rotation ticks, each row followed by its count of ticks:
The counts run from 0 to 302.
[  3 -32   5  16  -8  14 -16   4   4   8  -8   1   4  -2  -4  -4  24   0
 -19   2 -11  13 -28 -28  12  -6  16  12 -13  14  16 -19   8   4  -4  -7
  -2  26   5 -23  -5  -2 -10   6   6  -6 -15  22  11 -43  -7   9 -19  -9
  24  -1   4 -26 -15  -8 -26 -23  10   0 -17  -1  -6  15  21 -14   3  -3
   8  15 -15  -8 -13  -5  36  19 -24 -25  22 -22]	177
[ -6  -3   5 -12 -28   1 -17  11  -1  31  -3 -10   0  14   2  -4  21  15
   1  20  -9   9 -19   7  14 -12   5  14 -16   4   6   0  -8   5 -19 -18
  -2  -2   5  -7 -33   3   1 -18  -1 -23 -23  -9   4 -13  -8 -17 -35   2
 -11   4  -5 -14   0  14 -13 -12 -11  27 -16  19  11  -8  15  15   5 -24
  -3   4   1  -7   0  19  38   3  13   2  20  -2]	238
[  7   2 -17  22  -4  13 -15  13  16   1  -8  14  -7  23   3  -9 -14  -3
   3 -12   5  16  -7 -15   2 -11 -23   7 -13  22  19  -5  -5   6   2  40
  17  25  -4  -3   7  14  -5   8 -31  16  14  25  17  -8   7  22   1 -12
  21   0 -16 -16  -2  28   6 -11  26  -4  12 -15 -18  -6   1   0  -2  11
   5  -3  10   5   0 -19  14  11  -2   3   2 -34]	173
[ 11  -1  10 -18  20   0  18 -14 -13  22 -10  -5  29 -14  11 -16 -14  23
  -6  17 -15  -7  -4  19  -1   0 -10   7  19   2  -6  -3  -2 -10  19 -31
  -2 -19  12  13  15 -29  24   1  -3  -3 -23 -12 -23  11  13 -16  -3  25
  -7 -27   4   8  21  -6 -21  27 -25  20  22  10  -4  -7  15 -11   5   3
 -12   8   5 -21  -2  12 -15 -29  10   8   3   6]	56
[  5  13  28  16  14   8  11 -20  19   7  -4  23  -3   0 -19  -9  -1  -2
  -6  -5  -6  -3   6 -18  -4 -12   7   6  -2  12   6  -2  16   2   8  29
  20  18  25  10   6   0  -7  14  -8  25  16  31  11  -1  -8  -2  -2 -18
  -2 -10 -13  19  30  27   1  -4   3  19  39 -11 -14  -4   4  -4   3  30
 -12 -10  -4   0  -1 -18 -18   5   4  21  11 -19]	125
[-23 -17   6  29 -11  13 -11 -20   8   6  11   2 -22 -12 -44  -5  10   3
 -14  -3   4 -14  -2 -18   1   0  20  12  24  18  15  -7  18 -11  -6  -4
  10  23   6 -10  -8  12  -3 -11  22  -3  -9  13  -9  -7 -12  -9  -4  -1
  11  24  17 -12 -25  -8 -19 -27   6   3   4   7 -18  17  32 -17   5  -1
   8  -4 -21   5 -24   8  24  11 -19 -11  17   0]	34
[-26  -7  11  29  13   4  -3 -19   4 -22   7   3  -6 -14 -39  -1  -1  -4
  -4 -10   0 -10  10 -12   3  11  15   6  20  -2   8   3  19 -17  10  14
  15  14  27  -5  10   7   4 -11  29  10  17  16   2 -11  -2  11  18 -17
  12   3  25   7 -24 -11  -8 -23  12   6  26   4 -15   8  25 -21  19  25
   0   2 -16  -3 -30  -4 -17  -5 -24 -15  -4   6]	270
[-26  -2 -26  -4  -6  -2  -4  29 -17  -7  -3 -26  -2  25   5  12 -18   6
  17   0   6  23  12  17  18   0 -19  -3  -6  -7  23  17 -23 -10 -19  16
  -6  -1   2   0 -21  10  13 -35 -12 -13   8 -16  12  19  17 -13   8  14
   4  -2  -4 -16 -16  -3  -5 -26   3  20 -18  11  -8   1  10   9   7 -18
   4   7  29  16 -15   4  22 -20   8   0 -25   6]	242
[-11  10   3  -5   4   4  -6  25  -7  27 -14   2  22   1   6   2 -22   7
   4 -20 -10   6 -11   6   5  -9  -8   0  -8  12  25  -5 -10  20  15   2
 -16  10   7   2   1 -16   0  -4 -19  11  -6  14  12  -3  17  -1 -10   1
  -1 -37 -20 -10  11   5  -8  19   5  13  11 -33 -11   1  -9 -14  -2  21
  -8  18  30 -32  11 -20   0 -21   4  -1  -8 -33]	111
[  9   5  -4  15  -2   9 -13  18  12  13  -7  25  -3   9   1  -6 -13  -7
  -9 -12  -8  -4 -16 -17  -4 -22 -16  16 -15  25  20 -14  -6   7   6  23
  18  20  -2  -4   5  11  -8   7 -27  17 -10  32   7 -11   5  13 -12  -8
  17 -10 -16 -11   6  30  -7  -4  12   5   9 -20 -19 -15  -7   8   0  22
   1  -1  -2  -6   0 -22  12  16  -9  11  23 -34]	172
[  6   1 -26  37   3   1 -22   4  15  -7   4  15 -15  25  -4  -6  -6  -6
   1 -22  12  26   5 -19  12  -7  -8   0 -10  25  19 -13  -1  -5  -2  30
  22  21   4 -12  11  24  -4  -4 -14  10  26  18  11 -10   6  23   8 -17
  23   7   2 -32 -21  12  13 -15  25 -10   4 -11  -8   4   9  -2   7   3
  11 -11   4  15 -15 -19  14  14  -7 -13 -10 -35]	174
[  8  -7 -11  -7  -1   3 -14  20  -2  30 -16  -7  -4  -7   2   4  -8   7
   4   3 -22 -21 -23   5 -10   6 -17  -4  15  31  -6  -3  -7  13  12 -26
  37 -18  -5  -9  12  -6  11  14   7  -3 -29  12 -29   6  11   0 -10  14
  -6   0  17 -15   1   6   1  24  -6 -11  -8   9   9 -11   0   7  -1   1
   4   8   9 -29  21   8  16  -8   9   9  22 -12]	15
[ -5   7  -7  30   0   5  -5 -24   6 -17  18  -6 -10  26 -20 -15   7   8
 -26   9  14  13  21  -2  12 -12   6  -7   2  11  25  -8  17 -16  -7  10
   0  14  13 -16 -19  21  17 -38  -1   9   8   5  -9   6  -8   7 -13  16
  14  -5   5  15  -5  -8 -17 -21   8  16  20  21 -13  -7  34   1   6 -18
   1 -15 -13  12 -30  12  11 -10 -22 -13   6   5]	40
[ 24  -7  -3  -2   9  -4  -7   3  14   8 -28  11   4  -3  25  -4   6   2
   3 -17 -15   5 -13 -17  -3 -14  -5  23 -21  18  -9   0  -3  14  24   0
  12  11   8  -3  29 -15 -22  35  -5 -12   4  15  19 -42   2  20 -10 -25
  10  -8   1 -27  14  12   6  12   5  -2   6 -11  10  -4   1   3   5  21
 -16  14   4  -5   5 -11  -1  25  -3   5  18 -12]	219
[-29 -14 -10  -1 -14  -3  -8  11 -19 -10   4 -25   0  14 -12  17   4  17
  16   8   3  15  15  15  14   1   2  11   3 -14  23  13 -22 -16 -27   4
   2  -8   8  -7 -30  10  16 -24   4 -25  -4 -15  10  13   3 -23   6   0
   1  21  17  -9 -27 -10 -14 -37   5  17 -24  14   3  16  22  -4  13 -15
  11   1  -1   9 -22  20  17  -2  -3  -4  -6  22]	94
[-13 -11   0  23   3  -1   3  -7  10  -9  -3  16   1  -2 -29  -2  -8 -13
   3 -38   1  -6  18 -12   4  19  12 -12  40   5  -4   1  15   3  11  22
  13   5  13  19  21  17   1  17  23  19  25  14 -11   6  -8  10  21 -12
  12   4  26 -16  -1 -14  13  -1  12 -13  25 -15 -14  20   9 -24  14  18
  -3   5  -6   3   1 -14 -20  -7   2   7 -13 -14]	120
[ -7 -22  -5  23   4   5 -22  11   9  -3   1  -9 -11   5 -26  -6  12  -7
 -12  -4   2  15 -11 -14  18  -3  15  19 -14  25  17 -14   8  -8   0  -2
   9  23   0 -35  -6  14  -8  -5  10  -7  -5  17   1 -34  -3   9  -4  -7
  22   5  14 -28 -28  -5 -16 -19  14 -17  -5   3  -7   9  17  -9   7  -9
  13   2 -10  -9 -22  -4  31  15 -26 -30   9 -12]	176
[ 14  -7   1  -2  -4   8  -4  25   3  35 -27   8   3  -6   6  -3 -14  -3
   5 -14 -19 -15 -23   6 -14  -2 -23  -1  16  35  -6  -4  -2  18  13  -8
  31 -16 -11   6  12  -5   3  22 -11   0 -17  10 -28  -3  12   0 -15   7
   0  -4   2 -24  16  14  12  33  -2  -8  -2  -5   3  -7 -13   1  -9  10
   8   5   4 -24  25  -8  10  -5  19  19  19 -28]	16
[ -4   0 -21  19  24  -3  -8  11  18 -18  -5  -2   4   2  -7  -8 -21 -14
  -7 -38   8  13  11  -2  18   2  -9 -12   7  16  13 -13  11   5  14  29
  -3  12   3  -8  22  15   1  13  12  16  35  10   6  -2  16  27  14   1
  16 -13   2 -31 -15 -19  14   7  15 -13  17 -19 -12   8  -3 -28   1  11
  -8   4  16  -2  -1 -26  -6  -6  -8 -13 -22 -24]	262
[-14  -9  21  16   7   4  -7 -11   9   7  -1  -4 -18 -17 -47  -8  -2  -2
 -20 -16  -5 -26   3 -10   1   9  18   8  17  12  -2  -6  29   0  11  -3
  30  15  16 -13   3  13 -11   2  41   9   6  18 -14 -15  -6  -2  -3  -3
   2   2  30   8 -13 -12  -6   2  12  -6  36  -2  -4  12  12 -22  11  16
  -7   4 -19 -18 -13   5 -15  -3 -14   4  11  -9]	122
[  4 -13  -4 -10 -11  17 -11  12  11  52   7  -5  11   8  -8 -15  -4  18
  -7   7 -22 -11 -16  16   8  -8  -9  -1  14  25   1 -11  -2   2   0 -31
   4 -15  -1  -3  -8  -8  22  -9  -7  -5 -37  -4 -36  12  -6 -12 -31  35
  -3  -7   1 -16  23  -4 -17  20  -6  12  -8   5  -3  -5   5   2 -13 -14
   2  12   5 -22  15  10  22 -20  18  -2  14 -13]	103
[-17 -19   8  16 -15  14   5  -1   2   3  -1  21  -9   8 -15   2   6 -11
  17 -18   6  22   0 -19  10  -2   8  10   5 -15  18   6  -6 -12  -6  40
 -13  29   0  29 -23  11  -6   1 -18   1  10  13  22   1 -15  -3  11 -13
  22   9  -7 -23  -7   6 -10 -33  25  17  -8 -15 -17  18  22  -7  10  11
   4   3  -4  29  -5 -15  13  13  -4  -5   4  -8]	180
[ -2 -14 -19  21  20 -14   5   0  -3 -22 -18  -3  -7  -5  -5   0 -11  -8
  11 -28  -3   0  -2 -18  -1  16  -9   2   5   8  -4  15  -7  -9  16  11
  27   2   3   4  42  13  -9  26  20  -6  31  -5   4 -14  20  24  22 -23
  26  23  24 -29 -15  -1  23  -3   7 -27   6   7   2  13  14  -7  22  10
   1   5   2   9  -2  -8 -13  14  -5   1  -4   6]	73
[ 22  -6  30  10   0   0  -1 -31  18  15   2  10   1  15  -1 -19  35  -3
 -27  12  -9   7  -8 -20  19 -19  23  24 -15  -3  -9  -2  22   0   5 -21
  -4  14  39   4  -3  -6  -1   9  -6 -20   2  10  -1 -29 -21   4 -30  -6
   3 -11  -6  -3  29   7 -21   5  -8  11  19  18  -1   1  20   3  16 -14
 -22  -6 -22   1 -10  10  11  11  -4   5  28   1]	279
[-20   5 -18 -16  -1   3 -15  23 -23  -7   1 -35   3   6   0   9  -5  11
  13   4  13  15   8  22  12   4  -2  -6  -4  -1  24   5 -25 -11 -10  -8
  10  -5   3 -10 -16  10  19 -33  -3 -12  -9 -15  -1   1  21 -16  -1  14
  -8   0   7 -13 -27  -9 -17 -20  -3  12 -24  13   9  -1  15  -4  14 -24
  14  -3  28  -1 -31  12  20 -25  -4 -15 -10  12]	243
[  5  22  -4  34  12  -9   5 -18  11 -12  -1  25  -7  12 -17  -9  -6  -7
 -12 -14  14   8  21 -17   0 -15  -2   2  -6   6  -2   3  14  -2   4  38
  13  22  19   8   5  13   2   9  -4  20  31  21  12   7  -3  11  10 -11
   4  -1  -1  10  15  20  10  -9  19  13  41  -6 -13 -10  20  -3   9  22
 -10  -7  -5  15 -12  -9 -21   5   4  15   1 -14]	126
[ 17  14 -29  24  -6 -14 -10   2   6 -11 -10   2 -21  40  12  -3   7   1
   0  -2  19  22   9 -13  10 -14 -19   0 -15  13   1   8  -7 -12  -9  30
  22   2  11  -4  -1  21   4  -6 -26 -11  20   6   6   5   8  20   3 -10
  16  16  -7 -15 -12  32  12 -24  25   7   1   9  -3 -11  14  22  12 -16
  10 -15   4  26 -17   7  20  14   8   8   6  -1]	86
[ -5  -6  -4  31   0 -21   6 -15   4 -28  -6  -4   1  25  -9  -3  15   2
  -2  -4   9  24  21 -17  21   3  17   6  -3 -17 -11  13  14 -18  -7  14
  -8  12  29  -4  13  12  -3   0  12 -25  32 -12  22 -20  -4  10   6 -19
  16  14  13 -25 -12  -6  -2 -17   2   7   8   4   8  17  29  -1  25 -21
 -12  -1  -3  32 -18   3  -5  20  -7  -7   1  13]	134
[  5   1   0  -8 -15 -19  19   5  -4  16 -14   5   4  16   6   7 -12  -3
  20  -8  -2  -6  20  22   3  10 -15 -12  22 -16 -22  35  -5   1 -10  10
  17 -26   5  27   1   4  18   8  -4 -18  10 -17  -6  35   3 -12  11  14
 -20  13   6 -11  26   9  26  13  -1   9   7   7   7  -1  -1   7  -1  -4
 -15   5  12  13  14  13  -7 -15  44  40  -4  10]	295
[-12 -31  19   8  13   7  -4  -7  13  16  -9   8   4 -27 -18  -9   6  -1
 -16 -18 -18  -2 -11 -22  15   0  28  12   2  10   6 -18  10  17  21 -16
  -5  20   9  -7  17  -9 -19  20  24   3   0  22  10 -31  -5  -1 -18 -10
  15 -25   9 -13  -9 -14 -15  10   0 -10   9 -14 -12  12   5 -22   3  16
  -7  19  -6 -22  -6 -13  -6   0 -19 -15   6 -17]	265
[ 11  -3  -4   4 -17   5  -6  24  17  27 -18  15   3  -1  -5   6 -17 -12
   7 -16  -8 -14 -12  10  -4  -4 -31  -5  14  26  -8   4  -4  21   6   7
  27  -6 -11  16   3  15   4  25 -10   5  -3  15 -16  23   5   7  -1   4
  -4  -2   2 -34  20  22  26  17  16  -6   0 -12  -1   2 -18   9 -11  11
  -6  -3  11 -12  28 -13   8  -1  26  30  17 -36]	17
